(in the rows, 128 means zero)
Rotation paths and how fast each direction turns (degrees each step)
Each turn is a multiple of 5 degrees from 10 to 175, or 0.
Each row of a path follows its step; steps can be skipped.
Path 1:
step 0: [132 128 131 129 132 131 132 125 128 135 134 123 123 116 129 125 125 138
 129 132 138 135 126 124 125 121 135 129 127 131 133 125 125]
step 1: [128 124 131 128 125 130 130 131 121 134 123 121 133 120 131 136 121 139
 130 128 124 125 123 125 123 130 128 117 132 129 125 126 132]
step 2: [134 125 128 131 121 138 123 137 136 126 125 119 131 125 130 130 122 135
 126 120 131 129 133 126 127 125 129 137 126 127 130 128 135]
step 3: [130 126 135 123 126 131 136 131 123 127 138 131 124 121 130 133 129 139
 129 122 133 124 122 134 126 126 132 134 121 121 132 132 127]
step 4: [130 127 135 126 116 131 124 124 117 129 125 122 126 124 131 127 123 128
 125 134 133 135 124 131 128 136 133 127 125 129 128 133 138]
step 5: [125 129 128 126 126 126 126 128 126 133 130 129 127 119 130 124 122 137
 120 126 131 124 133 125 129 124 121 134 119 135 128 123 141]
step 6: [128 131 127 124 127 133 124 132 112 129 133 125 125 128 139 131 131 136
 136 123 127 125 130 124 125 121 135 132 125 130 124 127 129]
step 7: [126 125 130 131 111 130 130 127 120 127 126 128 131 122 134 135 131 120
 121 118 125 126 129 127 128 126 130 131 129 124 131 125 134]
step 8: [133 126 132 129 124 122 125 132 125 124 140 132 126 122 133 121 125 125
 123 131 129 131 131 131 118 126 130 140 123 128 131 120 130]
step 9: [125 131 129 122 126 120 131 129 112 127 125 130 129 122 131 132 123 127
 134 125 123 134 124 128 122 129 124 132 121 138 128 130 125]
step 10: [125 131 133 132 119 127 124 127 130 124 122 128 126 126 128 132 124 125
 125 125 127 134 133 116 131 125 133 134 124 134 117 121 128]
step 11: [127 126 130 136 127 124 130 127 121 128 134 138 132 120 126 125 127 130
 134 119 135 122 131 125 120 125 128 135 129 124 119 123 124]
Directions:
[127 128 127 126 131 126 126 130 128 129 126 126 126 126 129 131 124 128
 130 130 127 128 130 127 129 125 126 127 128 130 125 128 130]  85
[128 127 129 127 126 129 129 127 134 130 128 128 126 128 129 127 126 127
 126 127 128 129 130 124 132 128 127 132 129 129 131 125 129]  135
[127 126 123 126 126 128 129 129 128 126 130 129 128 132 128 127 127 129
 126 129 129 131 126 128 129 125 125 126 132 128 126 129 127]  0
[128 128 124 126 127 130 127 126 128 126 125 125 126 126 123 129 129 125
 128 124 129 129 128 129 126 130 128 129 129 131 130 128 130]  140
Path 2:
step 0: [129 120 131 132 129 126 127 123 128 129 139 120 133 134 120 137 124 131
 131 132 127 133 126 123 116 134 130 130 132 128 121 124 138]
step 1: [125 127 126 135 128 130 126 119 139 129 131 121 121 130 137 137 125 137
 133 118 127 130 124 127 134 136 131 129 132 134 127 128 136]
step 2: [126 128 125 131 137 129 139 130 134 119 124 123 124 129 128 135 120 130
 123 135 135 123 120 130 128 135 130 130 137 123 128 126 136]
step 3: [119 129 128 128 131 136 132 121 138 136 123 123 126 126 118 132 123 130
 131 136 130 121 128 132 133 129 122 131 132 138 121 121 125]
step 4: [126 131 127 130 134 134 132 120 125 130 134 117 126 133 130 128 128 119
 129 126 134 125 124 128 113 126 125 133 138 131 120 123 125]
step 5: [135 135 134 142 129 130 129 122 139 125 131 128 121 134 126 129 129 126
 136 122 135 124 125 134 131 125 128 126 130 133 117 133 129]
step 6: [132 129 136 136 138 129 129 132 132 129 138 126 129 134 122 140 123 132
 125 134 132 129 127 130 127 124 132 133 139 117 125 132 123]
step 7: [130 119 125 128 130 129 128 118 141 132 127 122 125 122 125 137 127 136
 133 126 132 129 128 133 129 126 137 131 131 133 128 129 114]
step 8: [135 128 126 124 128 128 137 121 129 119 131 120 124 130 123 136 132 130
 121 134 136 132 125 130 116 131 137 138 125 133 124 129 131]
step 9: [121 125 133 134 125 131 124 119 140 124 130 131 119 134 121 134 132 131
 126 133 123 126 124 123 130 126 134 132 125 139 121 127 133]
step 10: [114 125 133 131 138 132 128 125 127 127 130 127 118 129 134 136 130 126
 125 128 130 134 121 127 124 125 132 139 140 127 131 131 132]
step 11: [121 120 132 134 132 130 135 124 134 124 126 134 123 119 122 125 124 129
 139 128 137 128 120 138 129 130 128 131 132 135 126 133 127]
Directions:
[127 125 126 124 128 130 129 128 127 130 126 125 130 125 124 126 128 128
 128 131 130 128 128 131 128 130 129 127 129 128 128 129 124]  85
Path 3:
step 0: [123 120 132 124 132 123 131 135 127 126 126 141 124 131 129 120 132 127
 137 128 129 128 128 125 130 129 119 128 125 131 135 111 131]
step 1: [136 122 131 123 133 116 133 127 126 133 128 137 121 134 124 125 129 130
 129 115 121 126 126 123 122 130 126 124 134 125 138 121 126]
step 2: [127 117 123 131 131 116 132 126 129 130 133 129 122 130 123 133 131 147
 124 124 125 131 129 128 121 124 122 135 129 127 133 125 125]
step 3: [129 117 140 129 124 130 136 129 128 121 130 126 130 125 128 125 130 142
 123 132 119 123 133 128 120 122 121 128 125 128 131 128 120]
step 4: [126 121 132 119 114 125 128 127 121 126 136 120 134 130 128 122 128 129
 125 128 127 118 136 121 120 121 129 134 125 129 135 122 123]
step 5: [135 125 121 127 113 125 128 127 120 131 137 131 126 131 136 130 122 131
 122 126 124 122 137 130 125 123 137 122 121 136 130 124 130]
step 6: [127 123 124 129 124 134 134 129 128 127 138 138 126 128 143 127 118 129
 124 125 126 132 131 127 135 121 126 136 124 137 126 119 129]
step 7: [131 119 134 121 127 128 131 129 127 123 135 138 134 120 137 129 121 121
 118 117 124 132 124 118 132 130 125 127 132 130 125 125 126]
step 8: [122 118 123 122 129 117 123 131 134 125 141 134 131 127 133 136 134 125
 118 126 134 132 123 123 130 132 124 123 126 126 131 125 126]
step 9: [131 125 132 124 131 123 127 132 132 126 132 137 126 131 137 134 134 133
 126 139 129 128 131 130 133 134 117 116 124 131 133 123 117]
step 10: [134 126 126 118 133 126 129 127 133 128 132 129 123 132 127 124 126 127
 128 131 130 120 137 122 133 131 114 132 131 128 138 122 115]
step 11: [139 123 120 125 130 121 130 125 126 128 136 125 122 119 119 133 125 131
 129 122 124 123 142 126 126 131 121 124 130 132 133 131 124]
Directions:
[129 127 128 128 128 128 129 127 126 129 129 127 130 127 127 129 130 130
 128 130 126 122 129 129 130 123 130 130 131 127 126 128 130]  40
[125 128 129 125 128 126 130 127 131 130 128 128 128 128 129 128 131 132
 126 128 126 127 123 129 129 131 129 128 130 127 128 129 124]  55
